In the rows, zero is written as 128.
A: rows in several groups, each row roughly a mix of its group's directions
A (132 x 10)
[[118 178 143 129  83 122 136 191 116 162]
 [108 133 193  98 101 119 116 118 133 189]
 [134  98 163 199 108 124 123 156 117 169]
 [120 122 135 142 106 112  89 213 119 146]
 [ 85 123 147 152  91 194 138 113 143 162]
 [120 147  97  43 125 119 109 132 157 108]
 [107 173 155 102  82 104 113 155 130 180]
 [ 84  99 133 165 137 142 186 102  85 128]
 [112 124 121 186 133 161 147 119  98 192]
 [130 170 131 101 100  99  61 157 107 148]
 [172 134  83 136 168 101  77 149 110 105]
 [101 183 163  98 101 129  95 172 106 123]
 [111 190 170  99 135 136 125 158 116 176]
 [170 203 124 152 103 115 117 141 131 163]
 [127 198 187 148 125 120 142 156 112 140]
 [ 84  87 149 185 128 150 164 147 126 157]
 [125 131 106 172 163 128 167 186 168 137]
 [128 101 104 181 170 122 188 137 103 139]
 [156 165 110 126  52 103 163 121 134 136]
 [104 115 170 123  65 138 147 109 161 170]
 [150 114 117  86 156 133 124  60 149  85]
 [165 161  69 122 178 117 125 103 118  98]
 [113 122 126 162 116 133 100  72 106 194]
 [191 150 117 154 110 111 174  82 136 139]
 [ 68  82 160 113 137 160 100 162 113 130]
 [117 133 144 184 111  95 177 170  96 111]
 [118 193 115  96 145 159 114 155  77 127]
 [ 99 189 139 101 107 147 161 139 123  75]
 [126  91 106 140 179 133 163 178 118  86]
 [105 139 113 161 123 153 140 169 150 201]
 [119 115  91 168 110 121 175  63 143 135]
 [123 119 108  82 137  95 154 143 143  55]
 [201 138 114 123 162 125 139  70 127 123]
 [106  84 108 180 125 141 146 158 112 184]
 [185 155 147 155 145  72 130 101  98 142]
 [153 114 119 163 172 140 115 132  85 192]
 [171  97 195 132 147 120  87 127 134 156]
 [116 143 166 116 167 164 100 185  93 144]
 [109  52 115 125 100 113 147  83 150 134]
 [ 66 100 141 164  90 151 164 143 154 134]
 [ 77 105 105 136 144 192 160 164 127 129]
 [117 135  98  83 108 117 147  76 181 100]
 [135 164 131 153 101 184 126 102 117 188]
 [124  63 118 154 164  99 172 110 143 100]
 [162 100 122 167  97  66 118 108 152 159]
 [ 98  78 121 150 100 122 143  68 168 126]
 [171  83  96 162 117 107 116  78 161 130]
 [103 138 138  71 103 117 109 154 157  68]
 [ 83 115 138  75  87 130 163 153 102  97]
 [166 128  79 117 142 139  96  85 134  72]
 [136  98 143 168 146 104  90 191  93 136]
 [148 145 101 129  81 103 142 157 132  58]
 [145 138 134 127 166 110  59 180 133 154]
 [107  81 146  76  99 107 102 117  96 167]
 [151  94  99 193 142 103 117 129 176 147]
 [121 127 109  65 124  91 132 160 151  74]
 [108 132 166 131 183 158  76 152 104 154]
 [114 121 111 161  73  83 132  91 167 155]
 [157 134 135 133  90 116  69  89 121 180]
 [128 144 164  73 120 102  71 100 130  97]
 [ 91  96 145 138  68  85 153 114 109 158]
 [ 78  59 151 168 138 127 138 148 130 145]
 [103  92 122 184 131 155 152 161 120 180]
 [113 178 103  98 108 133 140  54 135 128]
 [100 114 163 180  90 139 128 102 130 184]
 [111 152 148  75  97 150 140 181  90 149]
 [101 159 118 174  97 137 154 136 141 195]
 [187 132 156 121 143  78 125 178 136 104]
 [141 146 149  70 120 159 111 171  75 128]
 [172 164  93 176 140  74 135 120 120 146]
 [160 184 136  77 114 120  83  97 121 114]
 [121 160 141  82 163 136  80 152  83 102]
 [ 96 112 106 124 165 133 105 171  89  71]
 [153  81 119 109 189 152  80 144 116 132]
 [125 180 155 120 158 171 138 166  78 134]
 [110 106 188 153 104 123 156  99 163 170]
 [108 112 152 185  75  97 164 146 118 148]
 [150 147  90 150 181 104 117 161  91  89]
 [111 148 131  86 138 115 122 198 121  78]
 [167 191 135 136 158 143 111  78 126 155]
 [127 147  97 112 168 151 139  91  63 100]
 [102 181 139 106 111 141 160 182 121 169]
 [102 117 137 161  92 123 129 165 131 203]
 [175 134 102 166  91  97 161  80 129 141]
 [118  87 106 133 102 121 170 198 151 137]
 [ 71 111 186 109 121 162 140 168 128 128]
 [ 99 100 158 149  48 116 145 138 140 142]
 [138 108  96 148  62  91 144 144 161 161]
 [156 167 113 132  86  99 123  59 138 142]
 [ 82 151  93 111 103  89 150  99 165 163]
 [174  97 121 167 135 123 106  60 141 111]
 [131 151 172 138 124 141  73 179  88 147]
 [116  74  81 148 135  96 154 144 172 101]
 [125  77  92  89 103 105 120 104 175  99]
 [158 120 121 181 123 120 134  60 164 148]
 [ 98  54 114  92 118 130 124 175 128 141]
 [ 92 170 115 138 169 107 133 185 108  95]
 [151 166 144 149  82 107 111  60 121 124]
 [137 131  97 124  91 100 137  92 183  76]
 [119 192 147 138 150 143 138 190 117 159]
 [179 184 171 123 141 124 157 153 157 144]
 [117  78 111 148 143 171 134  87 137 184]
 [120  94  90  98 128 107 149 147 185  82]
 [150 108 138 165 177 143 139  77  96 167]
 [ 85 141 160  90 146 159 131 183 131  89]
 [139 115 121 184 158 109 164 149  71 104]
 [133 130 101 158  92 101 162  81 175 160]
 [119 175 101 115 140  90  69 155 159 148]
 [106 148 156 104  97 127 125 197 145  82]
 [117 138 146 139 172 144 174 168  88  82]
 [144 180 121  78 166 120 105 138  84 101]
 [173 142  78 154 124 104 165  80 114 106]
 [ 62 108 149 111 111 158 148 158 115  82]
 [146 189 127 129  67  93 105 108 119 145]
 [128 169 130 130  65 105 171 143 155  92]
 [137 125 102  54 144 117 107 133 140  73]
 [103  65 122 166 117 136 153 132 145 184]
 [ 98 158 150 139  71 104 119  71 128 155]
 [130 122 139 121 173 137  85 191  98  93]
 [185 164  83 160 133  81 133 107 128 132]
 [162  92  81 145 157  63 123 137 122 134]
 [178 174 152 129 111 115 106  68 120 151]
 [133 193 142 154 111  82 150 153 154 158]
 [167 142 105 164 150 171  73 113  99 143]
 [151 149 142  88 176  95 132 124 105  68]
 [156 120 103 157 128 125 143  79 157  61]
 [117 152 121 153  90 145 122  70 139 188]
 [111 137 189 112 110 154  94 154  72 126]
 [112 146 162 125 141 158 119 205 105 159]
 [103 119 155 182  82 105 162 139 140 171]
 [ 94 151 139  97 139 170 181  78 144 126]
 [109  70 146 146 102 127 119 119  99 193]]
the two rows of each list that fit no group, in list order (the others fit one group, some only roughly)
  * Q_49: [175  86  90 112 174  88 116 113 141 109]
  * Q_647: [111 134 122 126 109 105  48 151 161  95]
  * Q_543: [144 148 132 113 193  90 120 129  71 106]
  * Q_441: [129  68 121 162 147 164 109 106  88 165]
  * Q_996: [176 116  99 132 195 125  88 132 100 123]
  * Q_594: [ 59 124 166  96 127 174 135 152 116 141]
  * Q_847: [164 113 139 115 158 129  66 108 143 184]
  * Q_384: [126 124 125 202 110 109 156 120 171 166]
  * Q_38: [146  64  74 122 148 103 132  98 157 115]
  * Q_438: [ 56 139 136 111 127 173 139 173 116 110]
 : Q_647; Q_594
  * Q_680: [ 91 102 163  97 120 110 127 178 151  76]
  * Q_683: [149 173 152 136 142  94  99 193 148 148]
  * Q_981: [175 115 102 112 145  94  97  61 134 133]
  * Q_902: [126 167 132  81 110  77  83 135 120  91]
  * Q_492: [184 160 131 136 186 114 101 114  89 133]
  * Q_149: [185 122 128 146 144 122 110  52 114 137]
  * Q_342: [146 116  84  95 181 118 104 181 110 113]
  * Q_960: [139 213 130 141 112 139 108 119  89 147]
  * Q_508: [185 134  95 115 128 112  59 114 146 136]
  * Q_477: [100 137 195 123 162 161 161 149 129 161]
 : Q_492; Q_149
  * Q_721: [ 94  83 109 141 148 130 167 180 160 157]
  * Q_772: [171 138  96  84 106 131  88  83 112  97]
  * Q_828: [146 108  51 105 149 120 148 116 154  91]
  * Q_182: [148 116 147 117 147 152  58 156  82 151]
  * Q_425: [128  84 110 200  87  97 141 129 121 133]
  * Q_910: [122  79 182 171 137 108 164 156 144 141]
  * Q_565: [131 136 163 114 138  82  91 192  96 126]
  * Q_636: [128 186 122  68 114 137 106  97 132  88]
  * Q_90: [ 90  74 171 105 138 164 116 145  96 101]
  * Q_10: [155  98  73 184 151 115 154 108 152 140]
 : Q_772; Q_10
  * Q_325: [156 150 120  99 126 118  92 187 138  71]
  * Q_729: [142 111  91  92 133 138  93  62 106  97]
  * Q_911: [141 176 188 135 127 118 104 164  86 148]
  * Q_197: [ 89 107  98 156 145 136 193 170 137 144]
  * Q_51: [123  68 117 148 161 157 138  81  89 147]
  * Q_92: [ 97 143 143 138 136 118 139 198 109  71]
  * Q_323: [ 89 106 145 174 117 136 136 184  83 150]
  * Q_266: [ 75  89 132 164 133 133 182 134 162 150]
  * Q_467: [ 81 151 153  83 101 136 180 141 108 100]
  * Q_770: [104 180 151 162  71 132 102 144  99 146]
  * Q_833: [135 113 104 133 196 139 157 124 142  68]
 : Q_323; Q_770
  * Q_471: [ 98 156 122 143 128 116 162 183 105  69]
  * Q_351: [119  55  85 140 164 145 155 109 145 125]
  * Q_528: [101 207 143 127 117 107 170 146 107 124]
  * Q_532: [147 143 102 113 107 115 121  64 151  68]
  * Q_519: [ 84 161 136 136 125 115 134 210 127 143]
  * Q_200: [128 167 173  87 114 166 107 172  98 122]
  * Q_616: [ 78 109 105 125 122 135 114 209 121 135]
  * Q_829: [107 119 137  89 143 152  98 184 122  71]
  * Q_657: [ 94  92 137  69 107 136 150 161 129  82]
  * Q_935: [ 98 128 145 104 176 170 100 102  77 149]
  * Q_899: [134 143 153 147  67 115 176  98 157 162]
  * Q_475: [137 115 151 148 111 122 124  91 144 212]
  * Q_740: [126 160 138 141 146 133 119 165  44 137]
  * Q_805: [ 92  71 123 110 167 125 187 146 124 129]
  * Q_672: [ 92 146 143 142 121 131 152 213 140 144]
 : Q_200; Q_657
  * Q_109: [157 105 153 114 134 153  71  85 126 175]
  * Q_355: [107 195 170 117 118 134  91 134  92 151]
  * Q_967: [186 104 125 148 135  76  79 131 151 114]
  * Q_802: [120 114 117 105 209 166 117 126  99 106]
  * Q_57: [ 94 132 163  93 102 126  66 135  90 154]
  * Q_975: [ 76  78 113 153 101 101 165 137 162 118]
  * Q_793: [138 145 136 182 102 133  95 150  86 181]
  * Q_7: [151 163 152  84 120 116  72 130  85  99]
  * Q_720: [168 121 120  90 135 118  63 123 104  81]
  * Q_994: [ 80 104 123 161 104 144 128 157 151 192]
 : Q_967; Q_994
  * Q_426: [155 163 126 114 121 117 110  86 133  52]
  * Q_979: [109 124 140 112 183 125 148 145 169  64]
  * Q_784: [164 157 102 135 128 115 171 110 191  95]
  * Q_956: [ 89 161 178 150 133 159 127 155  82 157]
  * Q_886: [ 92 115 126  93 147 117 169 197 155 129]
  * Q_670: [164 185 153 112  88 132  90 121  86 135]
  * Q_500: [155 124 101 180 113  91 144  77 105 161]
  * Q_370: [ 69 148 123 114 105 154 133 193 122 104]
  * Q_572: [ 75 143 111 134 117 131 178 180 131  89]
  * Q_634: [102 135 147 128 104 138 169  71 160 179]
  * Q_673: [142 146 112 140 154 146 123 205  97 166]
 : Q_979; Q_784
  * Q_422: [ 65 110  90 111 132 166 171 152 145 123]
  * Q_296: [147 142 134 174  91 131 137 147 159 198]
  * Q_725: [ 90 113 138 168  83 160 139 158 155 174]
  * Q_939: [100 179 138  90  79 135 158 123 169 109]
  * Q_455: [170 144 109 125 173 142 103 114  88  71]
  * Q_28: [ 95 149 145  81 133 141  91 186 148  98]
  * Q_874: [100 137 109 132  70  89 168 144 174 142]
  * Q_73: [132  88 149  89 121 101 129 100 165  66]
  * Q_966: [103  67 159 132 129 170 120 175 154 142]
  * Q_511: [114 179 127  74 118 121 103 177 108  95]
  * Q_919: [115 129 137  88  63 150 149  92 168 109]
  * Q_380: [ 78 106 137 135 148 149 109 205 136 125]
 : Q_422; Q_380
  * Q_811: [ 87  93 103 136  89 127 164  97 157 173]
  * Q_726: [122 192 135 152 104 165 121 145  74 144]
  * Q_295: [103 121 168 128  75 114  98 164 156 173]
  * Q_615: [ 97 135 133 118  99 119 155 210 117 102]
  * Q_560: [135 111 131  97 126  95 107 202  91 103]
  * Q_125: [118 179 176  86 139 160 109 160 101 110]
  * Q_737: [116 152 125 170  78  81 142 179 143 131]
  * Q_718: [152 174 172 116  99 109 112  98 115 181]
  * Q_920: [120  63 164 168 138 125 109 113 133 177]
  * Q_479: [175 178 133 100 147 138  89  92  95 146]
 : Q_726; Q_718
  * Q_261: [164 131 106 151 185 132 140  74 151  96]
  * Q_102: [124 109 116 161  71  99 138 125 195 130]
  * Q_276: [142  99  96 142  80 126 145  56 132 143]
  * Q_8: [185 178 130 138 142 105 135  75 150 110]
  * Q_111: [137 134  86 150 118 126  69 136 140 193]
  * Q_820: [ 90 155 126  73 130 147 106 177 109  90]
  * Q_977: [137  64  99 138 139 141 148  88 173 100]
  * Q_583: [165 160 128 193 106 117 162  95 157 130]
  * Q_236: [139 149 179 111 133 160 101  86  75 105]
  * Q_348: [150 144  59 116  98  97 149  97 156 103]
  * Q_684: [ 94 145 142 128  77 117 162  67 147 154]
 : Q_8; Q_111
  * Q_708: [ 71 114 104  81 135 162 117 164 143  92]
  * Q_686: [112 132 213 140 138 157 137 157 103 138]
  * Q_830: [131 102  84 155 101 129 113  73 144 180]
  * Q_470: [164 154 122 106 175 173  95  87 104 116]
  * Q_564: [ 97 134 126 104 190 145 153 118  92  77]
  * Q_427: [158 194 125 128 113 119  65 150 112 135]
  * Q_526: [ 66  96 107 126 108 152 165 151 170 145]
  * Q_915: [124 103  98  94 151 112 153  93 107  61]
  * Q_488: [138  87  93 131 129 117 153  91 186  86]
  * Q_991: [128 120 169 150 114 188  98  97 100 168]
  * Q_458: [105  94 150 133 101 123  74  72 130 165]
 : Q_526; Q_991
  * Q_851: [106  89 161 154 164 152 167 135  93 171]
  * Q_523: [ 92 118 148  80 116 182 106 171 102 116]
  * Q_52: [173 149 102 117 119  76 154  85 145  90]
  * Q_378: [121 164 138 145 118 128 145  40 143 143]
  * Q_973: [147 106  62 128 150 136 117 152 160  76]
  * Q_724: [101 137 125 105  92 128 196 151 159  90]
  * Q_861: [121 143 104 103 112  95 168 119 169  64]
  * Q_633: [ 87 116 141 154 111 119 116  88 157 196]
  * Q_612: [135 147 191 122 113 133  93  71 118 160]
  * Q_252: [106 106 110  91 191 175 111 101 113 113]
  * Q_568: [167 176 127 107  80 123 160 103 172 120]
 : Q_523; Q_724
  * Q_374: [142 144  79 126 140  70 162  89 160 119]
  * Q_335: [ 96 153 161 146 149 121 145 203 107 109]
  * Q_667: [129 189 144  93 109 121 120 180 171 118]
  * Q_343: [133 142 138  69 103  84 119 112 143  70]
  * Q_381: [117  86 131 104 159 134 156  68 103  87]
  * Q_410: [162 130 148 126 189 136  88 132 134 185]
  * Q_69: [101  76 171 121 108 148  87 158 140 165]
  * Q_306: [115  85 151 106 162 122 139 202 140 108]
  * Q_509: [158 122  66 161 163 101 141  90 145 103]
  * Q_304: [147 165 157 178 160 164 110 153  98 160]
 : Q_374; Q_509
  * Q_540: [136 121 179 133 142 165  92 120 120 196]
  * Q_341: [133 198 134 142  84 122 178 143 134 147]
  * Q_225: [165 126 138 180  86 109  96  91 141 166]
  * Q_963: [121  93 134  85 151 139 134  95  99  61]
  * Q_469: [139  66  85 140 158 124 162 123 166 101]
  * Q_126: [139 108 103 160 190 124 127  96 175 158]
  * Q_303: [146 121 140 129 157 141 133  44  95 103]
  * Q_650: [105 140 142 155 172 167 116 143  99 192]
  * Q_413: [ 84 137 116 131 164 181 167 142 159  91]
  * Q_876: [ 75  95 152 149 150 191 157 123 121 130]
  * Q_940: [124  84 127 100 159 129 165 104 178  81]
 : Q_650; Q_413
